In the data rows, the value 128 means zero.
A hidden rule labels the rows of this table. It goes by one to three of the table's principal directions, not those with the most spread.
[135 132 168 150 118  81 109  95 110 112 109 157 148 113 108 150 121  99 154 194 141 134  86 117  98  75 168 128 170 114 140 156] TK
[123  99  82  93 103  92 127 180 110 149 165 139 102 110 138 120 143 125  94 105  73 158  72  94 155 103 145 177 142 130 100 111] Xm
[140 161 155 123 129  46 117 120 127 145 103 156 107 125 104 176 216 155 169 205 111 177 101  50  98  87 195 177 128  89 156  27] VJ
[146 115  88 107 107 106 115 154  98 155 144 127  96 123 148 134 139 139 108 131  97 140 114 121 136 102 135 162 137 104 103 115] VJ
[ 98 147 115 137 113 116 140 124 138 122 183 145 142 127 155 134 171  96 119  94  96 107 127  84 141 112 129 163 108 155 134 130] Wy
[108  97 172 116 134 117 138 138 145  99 106 129 147 138 112 113 127 141 135 131 109 173  82 144 134 124 133 107 144 114 140  89] Wy
[125 139  72 155  79 145 117 137  91 149 178 134 114 128 175 116 123  91 100  90  94  80 160 101 124 101  89 139 116 152 109 166] Xm
[122 130 111 144 120 145 118 124 119 118 146 119 134 130 139 118  99 120 124 107 134 113 155 123 119 143 109 100 104 145 117 147] EH
[172 126 129 123 120 121 100 117  86 134 105 141 119 126 114 141 115 125 147 179 137 147 128 129  94  98 147 125 135 112 116 135] Xm
[114  72 124  60 137 143 159 192 152 130 149 105 116 120 121 102 137 160  76  87  73 161  83 173 216 150 126 156 130 115  93 108] VJ
[113  63 167  82 151 129 148 166 158 102 116 122 141 126  90 101 113 151 114 110 110 197  57 163 165 152 135 113 140 111 116 100] TK
[ 98 159 175 201 121 178 149  94 165 120  89 139 164 140 122  97 127 123 163 110 157  92 165 131  71 174  64  74 117 157 196 115] Wy
[115  77 124  83 127 127 156 170 146 140 149 123 122 109 139 113 135 127  76  97  94 133  55 186 198 123 130 180 177 108 107 158] NF
[114  80 135  74 136  67 122 165 135 105 166 131 130  94 113 141 141 140 109 137  88 197  32 117 169 125 197 170 127 102  91 101] LO
[108  80 116  94  68  67 134 197 111 147 180 159 114  83 118 109 169 131  83 133  17 173  25  86 178  82 154 198 147 116  94  97] TK
[119 125 133 132 104 136 136 148 129 136 142 131 126 115 118 114 140 130 110 129  92 119 128 116 151 126 116 134 116 134 120 125] Xm
[128 172  99 140  81  73 121 150 107 173 162 167  87 119 142 161 237 110 129 151  61 131 122   0 110  70 157 207 104 128 142  49] EH
[111 114 129 140 114 110 120 139 127 120 133 132 133 114 132 119 117 128 127 122 116 146  93 116 110 138 132 121 129 126 131 112] Xm
[108 179 129 165 157 149 115 106 145 106  95  97 127 149 157 148 125 126 155 118 172 101 183 104  85 172 135  87  95 152 169  84] EH
[126 110 135 105 156 173 159 127 158 121 134 123 148 135 121 108 116 123 117  85 147 119 129 182 159 159 101 129 132 145 127 168] Xm
[145 173 116 152 136 127 120  91 124 147 118 131 122 129 146 156 146 119 148 148 169  86 166 125  98 127 135 147 132 129 149 148] Xm
[155 151 143 147 133 146 118  97 114 131  93 134 137 122 115 135 108 121 152 167 166 103 153 153  98 129 130 115 140 135 141 164] Wy
[113 167 100 171 142 122 102  77 124 100 155 116 147 145 167 148 100 115 158 104 178 101 188 101  75 154 124  86  83 148 135 142] Xm
[107  80 128 103  98 155 168 188 144 150 146 139 118 129 121  82 151 121  77  77  58 138  83 135 187 112  81 153 152 132 120 120] TK
[134 147 135 188  90 119 116  94 110 142 131 164 145 116 106 118 110 108 152 154 145 104 147  94  76 110  98 104 129 137 140 167] TK
[137 146  60 110 112 125 120 145  99 152 180 127 102 115 173 146 146  92  93 103 105  87 137 104 155 101 145 189 127 153 100 168] Xm
[160 101 125  68 160 211 164 150 133 143  92  93 118 140 117 104  87 129  80 112 143  81 154 254 223 126  99 134 183 141 103 220] EH
[ 90 127 138 189 106 161 130 107 141 101 148 135 169 129 143  92  86 103 135  80 138 101 142 129  90 164  70  71 107 162 147 159] VJ
[135 142 106 162  96 117 117  98 103 133 174 165 146 129 120 122 121 100 146 122 129 117 159  74  92 101 100 117 100 150 117 167] LO
[114  92 141  61 145 141 159 190 157 130 132 104 106 122 132 128 174 142  78 106  73 149  76 159 217 133 154 181 142 111 114  89] LO
[125  93 187 136  97 127 160 142 140 143  90 170 143 130  71  85 143 133 133 150  91 160  77 135 132  89  86 120 179 115 154 114] LO
[ 86  80 140  88 129 161 162 198 164 120 136  95 116 126 149 100 145 137  66  70  65 136  77 167 210 152 116 146 140 123 120  93] LO
[162 158 204 156 152 116 125  72 138 131  36 146 144 136  64 145 132 161 196 224 191 143 149 146  72 124 141  92 152  98 176 107] EH
[135  89 122  56 157  82 126 154 133 120 149 113 116 114 131 153 145 155 108 136 110 181  62 159 179 125 192 179 141  86  90 110] Xm
[199  74 128  39 190 160 103 137  93  99  74  89 121 138  91 130  37 163 132 164 176 189 123 238 153 145 168  89 143 106  70 165] Wy
[146 165 131 135 149 123 114 106 125 132 106 124 113 140 139 166 162 126 154 156 155 123 155 102  96 126 157 140 113 119 148  95] LO
[171 172 123 111 143  55  83 101  92 130 123 143 105 120 116 199 179 138 175 216 142 168 134  54  83  92 223 169  97 101 121  72] VJ
[ 99 155 131 179 103 206 163 120 152 141 131 129 144 147 151  89 135  99 113  69 120  50 189 139 131 146  39 107 121 174 165 159] VJ
[133  91 182  86 153 126 157 150 163 131  88 129 130 119  85 121 149 158 122 153 121 168  67 179 169 136 146 150 168  94 137 106] LO
[119  70 103  69  93 125 143 209 112 141 168 129 101 114 136 103 147 120  63  96  30 159  60 125 206  91 131 178 146 126  84 115] EH
[129 155  71 136 116 134 116 122 109 135 196 136 127 104 160 144 128  76 108  99 131  77 149  90 133 128 140 167  99 172 103 195] LO
[114 115 119  77 142 108 147 167 148 134 141 113 107 131 141 137 177 153 103 110  86 154  97 127 184 125 155 176 132 113 120  75] Wy
[126 104 114  99 137 118 123 144 123 115 152 124 127 123 138 132 119 117 112 111 118 148  95 133 149 123 149 142 130 127 104 138] NF
[117 166  94 166 115 148 107 121 113 127 150 120 122 117 175 144 123  83 120 109 138  73 156  95 100 140 133 133 105 163 136 152] LO
[142 154 115 167 119 153 103 109 104 134 101 113 119 127 153 135  95 118 137 144 161  87 166 143  84 141 117 101 130 132 140 150] EH
[109 145 126 158 124 107 131 105 145 130 150 138 138 136 130 129 143 138 146 113 139 127 149  93 105 138 108 116 105 123 141 111] LO
[144 157 187 179 115 192 167  82 150 150  75 163 166 141  62  85 123 132 164 154 161  80 195 160 107 132  44  85 141 158 175 176] TK
[176 178 103 139 138  66  61  69  71 111 149 143 131 102 120 195 110 111 180 212 181 134 158  69  63 106 217 136  85 129  99 159] VJ
[148 185 169 128 232  73  59  52 131  54  42  65 136 141 137 223  90 177 217 226 254 168 161 149  47 186 255  65  95  88 153  58] Wy
[ 94  83  74  57 143 152 157 191 154 118 210 106 124 114 186 115 150 108  59  19  72 133  69 157 213 164 138 201 115 154  90 140] TK
[120 151 120 128 138 102 119 134 136 130 131 121 110 132 135 153 166 143 139 134 125 144 137  76 116 139 157 140  97 120 137  64] LO
[165 159 124 150 125 141 109 101 101 143 106 134 118 132 110 141 117 123 151 169 161 107 182 112  94 117 125 110 116 132 129 148] TK
[123 112 126 121  69  71 142 161 109 163 141 173 120 104  96 104 161 135 115 157  53 149  74  87 151  61 126 173 170 127 122 116] TK
[137 105 132 105 146 150 122 141 122 111 107 108 126 135 129 122  96 129 121 123 136 144 117 165 136 138 135 109 136 126 117 132] EH
[144 125 168 140 123  97 118 104 119 121  99 154 147 119  79 127 116 143 165 188 141 160 112 122  96 110 143 107 139 114 136 124] VJ
[162 118 194 117 167  74  98  95 124 100  48 127 143 121  53 148  90 190 193 234 184 207 104 151  81 140 189  76 138  79 134  85] VJ
[103 172 128 185 116 155 129  94 138 118 148 137 151 132 160 131 137  86 141 102 144  70 169  99  92 141 103 116 102 167 160 151] Xm
[112  80 130  45 138 106 159 202 151 139 133 101  94 126 131 126 176 170  72 115  53 170  64 160 234 112 159 187 158  89 101  70] Xm
[125 143 128 165  92 115 139 115 130 155 150 166 136 124  89 107 146 136 144 133 117 124 156  70 106 119  84 120 105 138 135 127] LO
[135 103 158 124 124 152 145 138 138 133  97 139 137 127 102 100 123 140 131 132 122 146 105 163 127 137 102 118 149 122 141 124] Wy
[ 91  45  97 104  85 150 144 209 118 122 154 115 118 142 141  53  77 136  67  43  45 168  82 144 176 121  60  89 144 136  91 111] EH
[174 155 124 138 128 110 107  85  96 141 113 147 131 125  90 143 106 137 164 189 169 122 173 121  96 104 138 115 125 126 116 168] VJ
[125 170 193 156 163 161 138  94 162 111  56 110 143 143  92 138 131 147 165 171 177 105 181 142 112 161 130  79 118 135 176 102] LO
[118 160 107 158 128  85  81 105 102 103 137 115 119 137 189 172 136 115 154 139 139 133 133  79  65 121 173 121 102 115 139  79] VJ
[137 125  92 104 134 120 109 135 106 120 158 114 118 122 158 145 118 118 115 118 123 128 124 131 138 125 157 148 116 130  99 143] Wy
[135 140 121 131  89 138 148 161 122 175 133 158 100 124 123 121 195 107 107 129  74 112 122  77 142  88 108 181 137 136 142 104] NF
[136 120 132 123 101 139 152 139 130 160 140 148 130 104 100 106 137 129 105 138 103 101 121 148 168 112 104 160 151 134 118 177] VJ
[123 156 151 134 154 143 130 107 142 107  94 116 138 149 135 141 139 128 154 135 150 123 153 132 109 139 139 110 121 140 160  99] TK
[101  96  71  92 108  80 123 185 122 134 195 120 107  95 159 126 136 133  81  87  70 153  65 101 171 132 160 180 123 127  86 112] VJ
[124 128 144 158  61 210 186 151 136 176 143 183 145 113  98  61 162  74  93  94  67  59 137 125 162  98  30 160 151 188 151 197] VJ
[133 119 162 141 129 169 138 130 133 127  61 116 130 146 111 100  97 145 135 139 140 123 141 178 120 136  91  79 159 125 154 120] VJ
[113 142 137 142 169  73  99  85 144  90 131 111 146 125 139 168 108 147 166 146 187 153 121 119  86 163 181 102 107 104 133 109] NF
[125 121 109 135  92 135 148 145 123 162 144 146 122 123 125  99 134 124 105 109  97 105 128 128 148 106  85 146 151 138 125 154] VJ
Here are more rows. What is the label of each one?
[139 122 104 146  94 172 122 137  97 136 139 136 128 130 137  99  96  99 113 106 113 101 154 128 118 117  84 108 123 158 115 170] >> Xm
[148 150 193 101 213 110 125  79 161  94  42  94 140 148 103 176 127 179 181 198 209 156 138 195 119 156 195 105 148  86 159  92] >> Wy
[130 152  82 149  90 112  94 122  81 125 189 143 122 113 165 149 131  73 118 125 103  98 143  61 109  90 147 150  96 156 102 161] >> LO
[107 100 175 100 136 117 155 158 160 121 103 124 128 133 107 118 162 157 117 134  89 166  80 146 170 123 136 137 151 102 141  71] >> Xm
[119 168 201 176 146  95 123  71 151 101  72 148 158 154  86 144 152 154 206 186 166 162 153  82  55 130 137  72 108 115 187  52] >> VJ
[152  73 149  45 175 120 130 161 131 112  74  90 114 138 105 128 100 190 119 154 128 197  82 219 179 137 169 122 166  81 101  94] >> TK
[102  93 201 151 111  68 133 126 146 106  98 170 156 123  79 114 137 129 157 166 109 196  37  94  95  95 140 105 167 100 160  79] >> TK
[115 181 114 184 121 160 124  93 132 129 144 127 140 123 154 138 123  88 135 113 161  51 188 105 101 147 109 118 103 169 150 175] >> NF
[153 153  94 134 126 150 131 106 117 157 155 132 122 121 135 137 127 112 118 124 154  72 178 139 139 124 111 153 122 140 111 200] >> NF
[161 146 145 142 145 174 126  92 122 124 102 135 149 129  84 119  88 120 156 153 182 107 183 149 106 147 109  87 112 156 129 184] >> LO
[185 172 118 150 132 153 118  77  99 162  93 136 120 137 111 142 111 128 156 178 188  77 208 154  97 109 108 119 141 128 133 191] >> EH
[130  97 128 122 139  97  90 143 105  98  94 107 114 142 139 135  83 144 142 140 138 191  90 124  86 129 157  79 137  98 122  72] >> TK
[ 93  52  73 113  69 139 133 208 103 134 179 120 109 132 172  65  88 116  56  38  38 148  73 135 168 108  67 118 149 133  86 129] >> EH
[123 127 168 108 131  91 126 141 136 121 113 127 119 120 118 154 177 145 130 174  97 159  88 114 147 107 179 157 135  94 135  69] >> EH
[118 117 109  82 184 106 106 145 141  94 123  73 114 120 164 163 107 155 120 118 154 159  98 162 145 180 201 134 117 111 111  92] >> VJ
[137 152  77 158  97 164 125 126 103 158 148 132 114 137 155 111 119 110 119  95 125  80 188 108 108 126  75 122 111 159 126 156] >> VJ
[114  95 143 144  87 164 140 169 121 134 101 139 127 126 123  79 109 109 104 108  83 129  91 137 127 118  82 107 161 147 143 122] >> Xm
[139  81 166 114 135 198 170 144 151 136  82 133 139 157  89  73 104 135 117  99 131 140 124 197 152 134  52  90 165 125 140 148] >> TK
[125 151 108 117 152  77 106 113 126 113 132 112 124 128 141 159 130 158 153 144 147 151 137 107 110 142 177 130 107 121 125  89] >> TK
[130  99 155  78 182  88 118 129 143  89 100  99 136 125 106 149  99 169 141 158 156 189  83 172 149 149 194 113 141  95 112 103] >> Xm
[181 228 142 171 160  46  84  30 112 145  83 152 128 118  82 206 157 166 231 255 229 126 201  63  28 124 203 129 100 105 161 104] >> Wy
[107  72 133  75 151 115 146 169 156 112 135 105 128 120 125 113 114 159  97  98 108 173  64 178 185 153 143 137 149 105 105 112] >> EH
[134 138 138 127 168  88 102  78 128  90 117 120 150 145 131 157 105 153 179 150 182 166 140 136  81 143 165  94 110 109 131 108] >> TK
[145 116 128 107 125 152 143 145 123 147 120 133 113 140 126 124 146 113 108 124 113 122 125 142 155  98 114 150 151 123 124 140] >> TK
[101 122 109 111 173 170 158 129 178 115 161  95 141 134 139 118 104 126 100  53 167  96 154 166 180 190 106 119 109 153 117 176] >> TK
[154 125 156 153  91 147 164 115 130 187  97 168 128 133  76  91 142 142 129 157 124  98 149 157 136  87  53 132 181 111 146 172] >> NF
[159 211 119 221 107 172 119  41 107 165 117 150 141 127 141 145 112  76 158 160 209   1 235 131  66 111  79 116 138 156 161 248] >> TK
[165 163 128 145 142 110  88  92  96 128  83 119 111 142 134 166 121 144 171 188 172 134 168 118  66 119 159 105 119 104 139  99] >> VJ
[ 95 159 170 180 147 207 131 136 158  97  41  83 130 150 129 107  88 121 138 116 163  91 177 134  98 190  99  35 116 171 188  85] >> TK
[124 173 143 173 120  94  99  94 117 120 109 134 128 130 148 162 154 125 168 170 142 125 142  80  63 119 158 120 113 118 162  80] >> Wy
[144 189  75 159 132 100  84  70  93 119 183 137 134 121 165 179 124  90 159 138 174  90 189  67  74 122 165 139  75 154 113 172] >> Xm
[134 141 160 111 192 109 110  92 143  84  77  98 140 152 134 165 116 158 175 157 186 167 132 161  96 156 182  96 124 105 149  81] >> TK
[118 103 138 112 104  58 127 149 120 133 137 158 128 102 115 131 152 129 125 157  84 171  42 101 135  84 168 170 168 110 125 105] >> Wy
[112 114 145 114 118 132 141 160 139 130 120 117 118 128 131 119 152 145 107 125  85 138 108 137 160 126 126 137 133 113 130  88] >> VJ
[115 147 148 120 138  81 126 122 142 119 144 136 127 119 133 169 189 121 136 154 113 142  99  83 135 109 185 173 119 112 138  88] >> NF
[125 114 118 174  61 211 173 147 126 178 127 168 138 138 112  42 116 102 104  68  91  77 159 140 124 118   0 108 151 175 150 181] >> Wy
A new table starts here. A hidden rule labels the rows of this table. It goes by one to three of the table's principal directions, not those with the most spread.
[116 134 105 144 128  64 160 164 117 104 139 141 143 127 161 144 107 205 194 103 102  44 133 128  64 168 140 125 155 154 125 140] d
[165 132 129 132 131 145 202  53 133 174 128 172 139 105 163 183  65 148 185 110 196 144 129  84 148 124 142  90  70 148 130 173] f
[151 129 111 122 129 138 150 125 165 110 140 146 136 115 146 164  68 148 137 136 176  99 108 121 125 128 111 137 123 150 120 178] d
[112 127 122 132 130 100 152 139 122 113 135 129 143 119 139 151 109 159 151 131 138  85 126 127 103 140 123 123 133 143 120 143] d
[ 65 117 125 163 117  86 116 187 142  84 122  80 118 103  93 118 128 141 136 156  93 107 140 174  45 125  88 157 172 142 120 107] d
[147 116  60 166 123 110 127 216 159  83 152 135 106 157 168  89  88 181 117  69 138  79  97 107 107 167 134 218 132 167 141 173] h
[107 113 133 146  88 119 134  80  66 153  86 130 162 126 113 161 180 119 175 102 145 117 131 131  85 181 146 111 124 129 137 107] d
[159 149 144  99 149 143 200  39 167 171 157 168 121  87 196 179  45 163 186 108 137  94 144  69 208  68 149  42  65 121 116 182] i
[114 140 163  56 120 197 141  18 150 202 111 177 112 103 143 165 128 100  67 159 235 150  98 108 213 109 114  45  46 100 109 115] h
[172 121  91 133 158 174 161 135 229 124 162 158 128 133 160 132   4 141  77 152 207 147  78  98 121 100  74 166 151 150 128 195] h
[103 108 151 149 106 137  86 115  74 121 111  48 117 125 102 100 216  65 121  95  49 167 174 138 175  83 144 136 116  97 118  88] d
[ 93 114 157 144 132  97 174 101 102 127 148 113 145 102 164 166 111 163 186 109 115  63 145  97 128 102 140 110 123 117 126 171] d
[200 127  98 131 109 182  74 137 122 102 119 117 108 145 123 123 153  83 117  79 143 174 123 135 184 142 150 185  91 138 133 154] i
[124 136 163  86 119  93 151 114  81 130 130 125 192 140 129 138 160 161 146 152  90  77 146 130 118 139 141  72 172 120  99  81] h
[145 126 115 126 127 113 141 144 120 143 122 185 140 147 139 147 122 150 124 123 208 110  89 115  78 202 122 152 131 154 145 167] f
[136 134 111 147 111  98 196  73  98 120 110 156 139 112 172 247  97 173 209 110 255  65  96 121  90 180 132 134  80 181 113 230] f
[174 135  82 172 116 117 163 128 120 117 126 134 158 146 157 143  84 178 201  79 138 123 121 112  73 183 156 154 142 169 135 140] d
[ 94 118 169 104 124 140  70 131  57 138 108  90 123 155  81  83 250  66  69 146  78 178 153 158 178 108 146 124 130  77 126  48] f
[166 126 115 166 142 152 135  94 139 109 134 109 114 127 157 164  96 119 188  96 119 145 135 123 137  91 142 159 136 124 138 194] i
[ 38 112 119 175 119  64  65 255 172  27 141  57  60  94  93  81 141 154 131 140  32  62 146 201  42 105  85 218 187 133 133 134] i
[122 158 181  70 153 131 118 139 115 160 144 122 169 168  79  54 157 105  29 219  99 183 124 119 176 115 139  76 155  98 122  22] f
[185 119  81 137 106 165 120 100 141 137 104 187 126 120 151 190 104 118 157  72 231 123  89 118 100 203 121 156  91 162 146 207] i
[168 135  82 154 106 175 114 116 209 137 126 144 101 102 143 125  53 120 128  82 169 149  97 100 120 156 114 148  91 160 144 167] d
[143 149 154  91 145 146 116 113 124 146 135 123 149 146 102  94 141 104  92 171  86 170 141 128 178 101 145  82 138 101 123  64] i
[108 115 138 100 120 179  42 153 191 101 144  96  13 113 142  77 172  67  26 100 105 120 120 132 255  33 111 181  70  85 123 178] f
[128 105 144  94  98 128  83 143  65 114 110 115 159 160 104 106 229 100  99 119  80 102 144 149 158 135 144 135 156 101 117  85] h
[110 116 156 140 134 115 118 122  85 119 129  89 136 138 120 117 175 111 151 124  55 127 161 134 143  87 149 130 158  93 132 114] f
[136 127 130 127 120 116  99 154  95 116 118 136 147 151 108 116 168 127 139 126 107 119 126 144  98 170 147 148 160 123 145 112] i
[129 116 124 148 144  92 178 153 112  95 154 130 151 150 171 142  97 204 190 121 109  68 133 123  89 118 144 163 182 130 129 160] h
[149 131 132 131 125 153  89 107 103 131 109 129 143 131  93 146 156  75 138 132 130 161 126 140 132 152 144 126 124 117 150 131] g
[ 99 108 180  99 107 129 119  76  56 175 102  99 164 118  87 112 222  64 110 134  55 158 184 125 182  87 138  51 117  86 111  46] h
[122 135 143 112 128 142 110 144 164 165 136 129 113 135 111  53 131 104  47 142 111 173 120 101 157 119 117 114 120 119 133  80] d
[167 157 105  99 141 135  86 188 199 128 133 175  96 142 112  92 103 120  49 156 180 157  80 139 100 180  92 152 137 158 135 138] g
[ 99 111 152 102 107 110 116 116  50 134 100 108 174 158  87 117 224  97 104 156  85 118 151 154 145 121 141  98 157 101 112  55] h
[150 155 151 108 163  88 227  93 120 143 153 181 214 149 164 194  44 217 181 192 208  78  92 100  54 173 131  85 186 152 120 157] d
[148 116  96 151 102 196  80 119 182 119 126 121  55  99 160 121 109 108 128  46 148 144 115 116 170 122 129 182  65 126 142 180] d
[144 149 155 101 153 118 159  98 118 158 145 151 142 129 141 137 114 133 133 147 127 129 136  98 173 112 150  74 105 120 127 131] e
[ 93  94 112 167 115 123  78 183 124 115 116 100  88 124  96  73 176  86 106  95  61 147 152 144 123 110 121 179 129 113 154 113] f
[147 126 129 126 132 141 148  90  96 145 120 154 140 135 143 169 132 129 157 118 177 135 121 120 138 147 147 123 104 127 135 153] f
[117 158 145 116 152 109 134 153 148 127 146 133 122 124 120 111 101 152 116 170 130 134 120 130 115 138 128 112 131 133 130 109] e
[125 110 113 146 131 179 117 107 171 117 141  93  88 115 152 109 101 110 121  97  85 146 145 121 193  43 126 146 112  99 126 137] h
[146 114 101 154 108 169  77 147 151 121 127 115  88 124 146  95 136 114 122  52 115 148 121 116 134 149 134 182 108 126 146 143] d
[ 94 119 153 106 127 170 117  82 124 151 112 113 115 124 107 128 159  83  73 166 155 172 126 144 176  81 111 107 108  94 115  91] h
[129 123 110 136 106 175 115  92 176 126 134 123  72 101 181 139 101 135 135  62 153  99 111 102 182 105 134 148  69 121 128 182] h
[126 134 134 137 158 105 163 111  96 123 139 116 153 155 139 136 125 147 162 149  88 120 145 128 137  92 155 110 162 111 127 117] f
[143 144 141 103 136 130 146  87 146 154 143 151 115  99 159 143 103 136 157 106 103 100 146  95 188  97 148  68  83 118 126 150] g
[166 125  88 124 143 156 169 123 207 142 141 168 132 118 144 146  27 130  85 150 213 149  93 104 123 117  75 129 117 165 117 172] h
[135 146 152 109 128  97 185  77  75 175 119 172 173 137 145 173 136 158 158 136 200 111 113  96 110 188 151  75 104 147 124 131] f
[126 125 132  85 130 177 155  64 141 175 121 177 106 122 160 156 118 131  92 133 219 141 107 115 189 110 119  94  65 114 114 132] h
[162 114 119 106  78 166  72 130 137 127 112 143 109 115 135 117 166 108 119  59 126 108 125 123 157 162 133 148  96 129 129 143] h
[ 83 112 158 109 114 170 113  79 124 163 109 110 102 110 106 115 169  76  75 145 136 168 138 132 192  73 116 100  85  90 120  87] h
[134 127  99 131 134 131 165 130 155 152 129 158 121 132 135 122  86 138  96 137 185 149 110 110 131 133 110 126  98 155 125 129] d
[126 155 154  90 159 126 150 138 138 160 151 136 147 165 111  64 118 132  46 199 122 170 117 107 176 104 137  91 137 115 123  55] d
[103 107 112 162 121 118 113 166 127 136 118 115 106 134 102  78 150 104  99 116 100 161 138 129 116 124 121 159 125 130 147 102] d
[ 55 118 116 172 120  66 114 215 170  50 141  65  96 100 117 110 108 170 147 143  60  55 138 174  45 102  87 181 191 143 117 140] d
[103 125 162 133 147 129 170  83 136 127 146  99 125  97 141 166  91 126 152 156 125 120 147 116 167  47 121 101 113 111 114 162] f
[120 120  91 155 107 152 117 118 135  99 116 117  97 119 152 157 119 147 164  85 157 104 115 146 124 139 137 170 101 135 129 155] h
[171 141  96 134 141 163 181  79 164 167 137 173 109 118 172 154  50 145 142 101 207 160 110  82 171 126 139 112  53 153 133 169] f
[ 69  76 142 210  90 123 122 102  98 121  93  62 122  67  81 156 152  72 207  96  70 151 183 148  76  87 111 150 126 117 148 140] f
[ 78 131 177  92 115 128  21 183 121 100 130  75  35 137 104  51 255  67  23 125  71 125 132 155 224  82 134 172  98  80 123 117] e
Which label does each new row get?
[148 118 116 144  98 183  74 110 143 142 118 116  91  98 134 117 142  81 125  49 128 161 131 105 165 145 136 147  66 123 144 148]: i
[106 112 123 163 116 128  81 163 112 106 119  75 116 122  99 102 168  91 115 105  87 158 143 146 103 133 116 165 140 125 133 109]: f
[113 122 128 147 107  92 174  82  65 106 104 121 152 121 150 232 146 155 205 119 206  69 119 145  88 159 134 134 114 157 106 191]: f
[160 144 126 119 128 142 136 118 127 166 134 158 133 149 142  97 120 135 108 108 154 156 110  86 153 167 157 119  97 136 144 113]: f
[ 64 115 120 167 126  78 124 206 179  47 150  69  95  90 133 123  88 184 170 137  54  51 147 174  50  85  87 177 192 137 113 150]: d
[112 145 194  85 144 130 151  64 127 139 152 114 148 109 149 171 117 124 120 170 149  87 121  99 187  80 128  70 119 100 105 165]: i
[135 144 135 110 161 112 205 105 166 130 151 159 176 120 145 180  29 179 145 202 188 102 107 120  87 115  96  89 166 149 110 154]: d
[113 129 125 169 125  89 153 143 103 109 119  93 157 130 109 133 122 153 181 142  96 138 149 151  50 142 127 136 174 147 124  97]: f
[161 110  62 164 150 143 155 171 176  98 137 156 139 154 138 145  43 152 116 144 206 143  85 138  61 149  88 202 171 167 139 178]: h
[102 128 166 120 135 114 148 107 122 123 130 106 134 112 122 165 129 120 119 172 166 125 124 137 119 102 100 119 135 128 106 154]: f
[ 86  79 162 158  97 147 104  90  74 158  94  82 139  97  70 118 199  40 134 112  68 183 182 131 145  83 123 114 112  91 142  88]: d
[127 119 119 140 117 124 151 105 125 120 130 132 132 105 159 173 104 153 180  94 145  81 130 115 120 133 131 125 110 138 124 173]: d
[132 134 124  90 127 173 185  17 145 188 108 192 141 102 162 211  81 139 137 144 250 128 100 113 145 134 109  51  73 131 108 143]: h
[127 127  78 175 124 109  92 197 146 102 121 100 110 146 108  68 134 130 127 100  57 152 138 152  68 152 124 172 170 145 141  85]: d
[ 67 128 109 162 130  80  94 249 224  43 157  78  53  90 122  86  79 169 109 146  76  67 123 172  64  94  71 204 169 151 122 163]: i
[124 145 172  96 167 111 172  97 115 148 153 125 149 138 136 126 118 136 124 182  92 130 151 112 181  61 142  68 142 100 114 109]: f
[181 143 137 131 150 158 158  73  78 158 116 160 177 152 109 181 113 103 154 161 219 204 109 118 126 171 156 119 107 137 147 140]: e
[108 154 189  64 147 124 104 128  92 155 135 114 165 155  76  70 189  95  51 208  69 163 145 133 187 106 147  57 148  84 117  18]: i
[136 138 154 109 109 143 103  70  93 163  93 152 153 115  94 173 171  77 139 139 172 145 118 132 119 180 135  84 105 123 139 128]: g
[153 129 133 116 125 163  80 122 130 142 114 150 128 129  91 128 149  68 100 138 150 167 113 132 141 154 128 133 116 118 154 137]: g
[166 135 158 148 150 149 140  79  38 144 112 122 194 153  83 176 151  82 175 166 168 218 135 134 115 161 168 125 133 120 153 118]: e
[186 176 150  31 147 177 127 118 249 175 166 204  83  90 154 112  41 128  26 161 217 147  87  80 221 118  90  67  45 147 106 163]: g
[110 141 151 112 110 124  40 163  98 110 111  99  80 148 100  85 236  86  80 117 100 137 123 159 158 152 149 161 116 107 134 107]: e
[103 120 101 203 118  67 159 158 131 117 120 116 121 111 130 121 100 172 224  90  61 102 157 132  30 145 137 147 160 154 153 132]: f
[134 162 154  88 154 141 111  99 153 131 137 117 113 123 118 136 127  92  87 180 125 145 125 137 188  81 121  80 117 110 109 128]: g
[150 146 126 119 164 120 204  89 154 136 162 156 130 118 187 166  44 186 184 131 133  91 137  95 168  77 148  87 109 130 119 172]: f
